In the data rows, the value 128 means zero.
Here are some points, each followed by its number:
[161 159 134 133 134 135 159 160 153 128 129 160 128 128 129 128 160 133
 134 134 133 134 160 159 161 159 154 161 158 155 154 154] 0
[159 153 154 127 128 128 160 160 160 159 134 160 159 159 160 159 159 154
 153 128 128 127 160 159 128 127 128 160 159 134 134 128] 1
[160 159 161 160 128 127 159 160 158 128 128 159 160 128 128 128 160 160
 161 160 159 128 158 159 158 128 128 160 161 159 129 129] 2
[160 129 130 128 128 128 160 160 158 160 127 160 160 160 159 128 159 159
 128 128 128 129 159 159 158 128 128 159 160 160 160 128] 3
[158 154 127 127 128 129 161 160 160 160 159 159 160 160 160 153 160 160
 155 128 127 128 159 135 128 129 128 159 160 161 153 129] 4
[160 159 159 159 160 161 159 127 128 127 128 159 161 133 128 128 160 159
 160 159 159 154 159 159 127 128 129 160 134 134 128 129] 5
[160 160 159 159 128 128 159 159 160 160 128 159 160 160 159 129 159 160
 160 160 129 129 160 159 160 159 127 159 160 160 127 128] 6
[159 159 160 159 159 160 160 129 128 127 127 160 134 134 128 128 159 160
 159 159 159 135 160 158 154 154 153 159 129 128 127 129] 7
[160 160 160 159 160 159 159 158 159 128 128 160 161 160 128 127 160 159
 159 159 158 127 158 160 161 129 129 160 159 158 127 127] 8
[159 155 128 128 128 128 160 160 160 160 159 159 159 152 128 129 160 154
 129 129 128 128 159 160 160 134 134 162 160 160 159 134] 9
[160 160 127 129 128 128 160 159 158 160 161 160 160 159 159 127 160 160
 128 128 129 127 160 159 160 129 128 160 160 159 161 127] 10
[159 160 128 128 128 129 159 160 160 159 160 161 160 159 128 128 161 161
 128 128 128 127 159 157 161 130 128 160 159 160 160 160] 11
[160 159 159 159 128 129 159 160 159 128 127 159 160 160 160 128 159 159
 160 161 129 127 160 158 128 128 128 161 128 128 129 128] 12
[159 128 128 129 128 128 160 160 160 134 134 159 160 159 159 135 159 159
 161 128 129 128 160 154 153 128 128 160 159 127 128 128] 13
[159 134 134 129 128 127 159 160 159 153 152 159 153 154 128 129 160 133
 128 128 128 128 160 159 160 134 127 159 159 160 154 153] 14
[158 159 153 154 153 153 160 134 134 134 134 159 159 158 134 128 161 159
 154 153 154 153 159 153 154 129 128 160 134 134 128 127] 15
[160 159 160 161 159 128 159 159 158 129 128 160 129 130 129 129 159 159
 160 128 128 127 160 160 160 159 159 160 159 160 129 127] 16
[159 159 161 159 157 129 159 161 129 130 128 159 159 159 160 127 158 160
 159 159 159 129 159 128 128 128 130 159 159 128 129 128] 17
[160 159 159 159 158 134 159 159 129 128 128 159 160 159 159 128 160 160
 159 160 153 154 161 129 128 128 128 161 129 128 128 129] 18
[159 158 159 160 134 134 158 153 128 128 128 160 154 128 128 128 160 159
 159 161 135 134 160 160 160 128 127 160 154 155 153 153] 19
[159 154 129 127 128 128 158 160 160 159 134 159 160 160 129 127 160 154
 153 129 128 128 159 160 136 134 133 160 158 159 159 159] 20
[159 159 160 159 160 159 161 127 129 129 128 160 128 129 128 129 159 160
 159 159 159 160 159 160 158 159 128 159 128 128 129 129] 21
[159 159 128 128 127 127 160 159 159 159 159 159 128 128 127 128 159 160
 127 131 128 128 157 160 159 159 128 160 159 160 159 160] 22
[159 159 158 161 159 128 159 160 159 159 128 161 160 159 159 158 158 160
 160 160 128 128 159 127 130 128 128 159 160 159 128 129] 23
[161 160 134 135 128 128 159 161 159 154 129 159 153 154 153 129 159 134
 128 128 128 129 160 160 159 134 133 158 159 158 161 134] 24
[160 160 159 160 129 128 159 128 129 127 129 160 128 128 128 127 161 161
 160 128 129 129 159 161 159 159 159 159 160 159 160 160] 25
[159 161 161 160 159 128 160 160 160 127 128 159 160 159 158 159 159 159
 159 158 160 128 160 128 128 129 126 160 130 129 128 128] 26
[159 159 160 128 128 128 159 159 160 160 128 160 160 159 129 129 159 161
 160 160 128 128 159 128 128 128 128 159 159 160 127 127] 27
[159 135 134 134 128 128 159 160 153 153 153 159 159 160 135 133 160 134
 135 134 134 128 160 154 154 154 154 160 160 154 153 153] 28
[160 160 159 152 152 128 159 134 133 134 128 161 128 128 128 128 159 160
 153 153 128 127 159 158 160 134 135 160 159 133 134 129] 29
[160 159 159 153 154 154 159 134 134 134 129 159 160 159 128 127 159 153
 155 154 153 154 160 160 136 132 127 160 134 135 135 134] 30
[159 159 128 129 128 127 160 159 160 128 129 160 158 159 128 129 159 160
 129 128 128 128 158 160 160 127 127 159 160 128 129 128] 31
Which point above is nearest to each new point? Its number follows each.
[159 159 160 159 159 160 160 129 129 127 127 160 128 128 128 128 159 159
 159 159 159 129 160 158 160 160 160 158 129 128 127 129] 7
[160 160 153 128 128 129 160 160 160 160 129 159 160 154 154 129 160 159
 154 128 128 129 159 159 135 135 133 161 160 160 134 127] 1
[161 153 154 155 127 128 160 160 158 133 133 160 159 159 159 153 160 158
 152 154 128 127 159 159 159 134 128 159 161 160 159 128] 6
[159 159 127 128 126 129 158 158 159 160 160 158 160 160 160 129 160 160
 129 128 129 128 160 127 129 129 128 159 128 129 128 128] 4
[159 159 158 127 127 128 160 160 128 128 128 159 160 159 161 128 160 160
 160 129 128 129 160 160 128 128 127 160 160 159 161 159] 20
[160 159 158 159 127 129 159 160 127 128 128 159 159 160 129 128 160 159
 159 159 159 127 159 158 128 128 128 160 160 160 129 128] 2
[160 160 160 129 129 128 159 160 129 128 127 159 160 128 127 128 160 161
 127 128 128 128 159 158 159 159 159 159 160 158 160 128] 0
[159 128 128 130 129 127 159 160 158 159 158 158 158 160 128 129 159 127
 128 127 128 128 160 159 160 128 126 159 159 160 159 159] 14
[158 160 126 127 128 129 161 160 159 160 159 159 161 160 161 159 160 160
 161 128 127 128 159 129 128 129 128 159 160 161 159 129] 4
[160 160 159 159 129 127 160 160 160 128 128 159 129 128 128 128 160 159
 160 129 129 127 160 160 159 160 127 159 162 160 159 127] 16
[160 160 159 158 158 129 159 128 127 128 127 161 128 128 129 128 159 160
 160 159 128 127 159 158 160 129 129 160 159 127 127 129] 29
[160 160 152 128 127 127 159 160 134 134 128 160 159 133 134 128 159 154
 154 128 128 128 158 159 159 135 128 160 134 135 134 134] 31
[161 158 127 127 128 127 160 158 160 128 128 160 159 159 128 127 158 160
 130 129 126 127 158 159 160 159 128 160 160 160 128 128] 31
[160 153 129 128 128 128 161 160 160 159 160 159 159 158 154 152 160 127
 127 129 128 128 160 134 134 133 128 159 160 160 134 128] 4
[160 159 130 128 128 128 161 160 160 158 160 159 159 158 160 158 160 127
 126 129 128 128 160 127 128 127 128 159 160 160 128 129] 4
[161 160 129 129 128 128 159 161 159 160 129 159 159 159 159 129 159 128
 128 129 128 129 160 160 159 128 127 158 159 158 160 128] 24
[160 160 158 160 129 129 159 159 159 128 128 159 129 129 128 129 159 159
 159 128 127 128 158 159 159 161 160 160 160 160 159 126] 16
[160 159 159 128 127 129 159 159 159 159 128 160 159 159 128 128 158 160
 128 129 128 129 160 159 159 128 127 160 129 127 127 128] 31
[159 160 159 161 128 128 159 127 128 128 128 161 160 160 159 129 159 160
 159 159 159 158 159 128 129 128 127 160 127 128 128 127] 18
[160 158 160 127 128 129 159 159 160 159 159 159 159 159 129 128 160 159
 160 127 128 127 160 159 160 129 127 159 159 158 160 129] 9
[160 159 133 134 134 134 159 160 154 153 127 160 154 154 129 128 160 161
 135 133 134 127 159 160 133 133 135 161 159 159 159 135] 20
[159 159 127 127 127 127 161 160 129 128 128 160 129 127 129 129 159 128
 127 127 128 126 159 159 159 159 159 162 159 160 159 160] 0
[159 160 160 160 128 127 160 160 127 128 128 160 127 129 128 128 161 158
 160 128 129 129 159 160 160 160 159 158 158 159 160 159] 25
[160 160 128 128 128 127 158 161 160 128 130 160 129 128 127 127 159 128
 128 129 128 129 161 160 160 159 160 159 159 162 160 159] 0
[159 159 134 128 130 127 159 160 160 130 129 160 160 134 134 128 159 159
 134 128 127 128 160 160 154 154 152 160 159 159 154 154] 0
[159 127 128 127 128 127 160 159 159 160 160 160 159 159 127 127 161 129
 128 128 128 127 159 159 159 161 160 160 160 159 160 160] 28
[159 128 128 129 128 127 159 160 159 159 152 158 159 160 134 129 159 127
 128 127 128 128 160 159 154 128 127 159 159 160 160 159] 14
[159 160 159 159 134 134 159 154 153 154 128 159 153 154 153 129 161 160
 160 160 134 134 160 160 134 134 128 159 160 160 134 128] 6
[160 159 158 153 127 129 159 160 133 128 128 159 159 153 129 128 160 159
 153 153 153 127 159 158 134 134 134 160 160 160 135 128] 2
[158 134 134 134 127 128 159 160 158 152 127 159 128 129 128 129 159 134
 133 128 130 127 159 159 160 160 160 160 159 159 159 160] 0
[160 160 159 128 128 128 159 159 160 160 133 159 159 159 160 128 159 159
 153 128 128 128 159 159 159 154 128 160 160 160 133 135] 6
[159 160 160 159 135 129 159 154 155 127 127 161 160 159 153 128 161 158
 160 159 159 127 159 134 128 129 129 160 154 129 126 128] 17
[160 128 129 128 128 128 160 160 159 127 128 159 129 129 129 127 159 128
 128 129 128 129 160 159 161 159 158 161 160 160 160 157] 0
[159 158 159 160 134 128 158 159 128 127 128 159 160 128 128 129 160 159
 159 161 129 128 160 160 160 134 127 160 160 161 153 153] 19
[159 159 134 135 128 127 160 159 160 128 129 160 158 159 134 135 159 160
 134 135 128 128 158 160 160 127 127 159 160 134 134 128] 31
[159 159 159 154 128 128 159 134 135 134 128 159 159 133 135 128 158 159
 160 153 153 129 159 159 159 134 128 159 160 161 128 128] 2
[160 160 159 160 127 128 158 160 160 127 128 160 161 159 128 127 159 159
 128 127 129 129 159 159 160 159 128 161 159 128 127 128] 31
[160 159 160 134 134 128 160 153 154 153 128 160 159 153 154 153 158 160
 160 134 134 127 160 159 134 133 127 160 159 134 127 128] 1
[159 159 161 159 158 128 159 161 135 130 128 159 159 160 160 127 159 160
 159 159 159 129 159 134 134 128 129 159 159 128 129 128] 17
[161 160 159 159 127 130 159 160 160 128 128 159 160 129 128 128 158 160
 160 127 128 128 160 159 161 130 129 159 160 159 129 128] 2
[160 160 153 127 129 128 160 160 159 153 128 160 127 128 128 128 160 154
 127 128 128 128 159 159 160 160 160 159 160 159 160 133] 0
[161 154 128 128 128 128 159 160 159 160 135 159 159 159 159 135 159 128
 128 129 128 129 160 154 153 128 127 158 159 158 160 128] 24
[159 159 134 134 127 127 159 159 159 159 153 159 134 134 133 128 159 160
 133 136 128 128 157 160 153 153 128 160 159 160 153 154] 22
[159 161 161 129 128 128 159 159 159 160 127 160 159 160 159 160 160 159
 160 127 129 129 160 128 128 128 128 159 160 128 127 129] 1
[160 159 160 128 127 129 159 159 158 127 128 160 159 129 128 128 159 159
 159 128 128 129 161 160 159 159 127 160 159 129 129 127] 31
[158 133 133 134 128 127 161 160 159 160 155 160 160 158 158 160 159 135
 135 135 134 128 159 128 128 127 128 159 154 152 153 128] 4
[160 159 159 159 160 161 159 127 128 127 128 159 161 127 128 128 160 159
 159 159 159 159 159 159 127 128 129 160 128 128 128 129] 5
[160 160 160 135 129 127 159 160 135 134 128 159 160 133 127 128 160 161
 133 134 134 128 159 159 153 153 153 159 160 159 160 128] 0
[161 160 159 160 158 128 160 129 128 128 128 159 128 128 129 128 161 160
 159 159 128 129 158 160 160 159 161 159 160 127 128 129] 29
[161 160 129 129 127 128 159 158 160 159 160 159 159 161 159 128 158 160
 160 129 128 128 160 127 127 129 129 160 160 127 128 128] 4
[160 160 160 160 158 159 158 160 128 129 127 159 159 161 159 126 159 159
 160 158 160 130 160 159 160 127 128 159 159 159 128 129] 8
[159 129 129 128 126 128 159 161 159 160 128 160 159 160 160 129 159 160
 129 128 128 129 160 159 129 130 127 160 160 159 128 128] 3
[160 160 160 159 159 129 160 160 128 129 127 159 128 128 128 127 160 159
 160 160 160 129 159 160 159 128 128 160 159 128 128 128] 29
[159 159 158 159 160 160 159 127 129 129 129 160 128 127 126 129 160 158
 159 159 160 159 160 159 159 161 128 160 128 128 129 128] 21
[158 159 133 135 134 134 159 154 153 127 128 160 160 160 153 129 161 159
 134 134 133 133 160 154 154 128 128 161 159 160 129 127] 31
[159 159 133 127 127 127 161 160 135 134 128 160 135 133 135 129 159 134
 133 133 134 126 159 153 153 154 153 161 153 154 154 154] 0
[159 160 129 127 128 128 158 160 160 158 127 159 160 159 129 127 160 160
 158 129 128 128 158 160 130 127 127 160 158 158 159 159] 20
[160 159 159 127 128 128 160 159 159 153 153 159 153 155 128 128 160 160
 134 128 129 129 160 159 159 160 134 159 159 159 160 128] 9
[159 162 128 128 128 127 160 159 161 160 159 159 159 158 128 129 160 160
 129 129 128 128 159 160 160 128 128 162 160 159 159 127] 9
[160 159 158 159 127 129 159 160 133 128 128 159 159 160 135 128 160 159
 159 153 153 127 159 158 134 128 128 160 160 160 128 128] 2
[159 158 159 160 128 128 158 159 128 128 128 159 160 128 128 128 160 159
 159 161 129 128 160 160 160 127 127 161 160 161 159 159] 19
[160 160 159 129 128 128 159 159 128 129 128 160 160 159 158 127 160 159
 159 128 129 128 159 160 128 129 128 160 159 159 128 128] 1
[160 159 159 135 134 133 160 154 154 154 128 159 154 154 154 154 160 159
 160 159 160 134 161 135 128 127 128 160 128 128 127 128] 26
[161 160 128 127 127 129 159 161 159 128 129 160 128 128 129 129 160 127
 128 127 127 128 160 159 162 159 160 161 158 161 160 160] 0
[160 134 135 128 128 129 160 160 153 154 127 160 160 153 154 128 159 159
 134 128 128 129 159 159 158 135 128 159 160 160 160 128] 3
[160 129 127 128 129 128 160 159 160 160 159 159 160 160 159 158 160 128
 128 127 128 128 160 129 128 129 129 160 160 161 159 128] 4
[160 135 135 134 135 134 160 153 154 153 153 159 159 160 154 154 159 134
 135 134 133 135 160 134 128 128 129 160 153 154 153 128] 4
[159 159 134 127 128 128 160 160 135 134 128 160 135 134 134 129 159 134
 133 127 128 127 159 159 154 153 153 161 159 160 153 154] 0
[159 159 128 128 130 127 160 160 160 130 129 160 160 128 128 128 159 160
 129 128 126 128 160 160 161 160 158 160 159 160 159 160] 0
[160 158 159 127 127 128 160 160 160 160 128 159 159 159 159 159 159 160
 160 130 129 127 158 129 129 127 128 160 128 126 127 128] 1
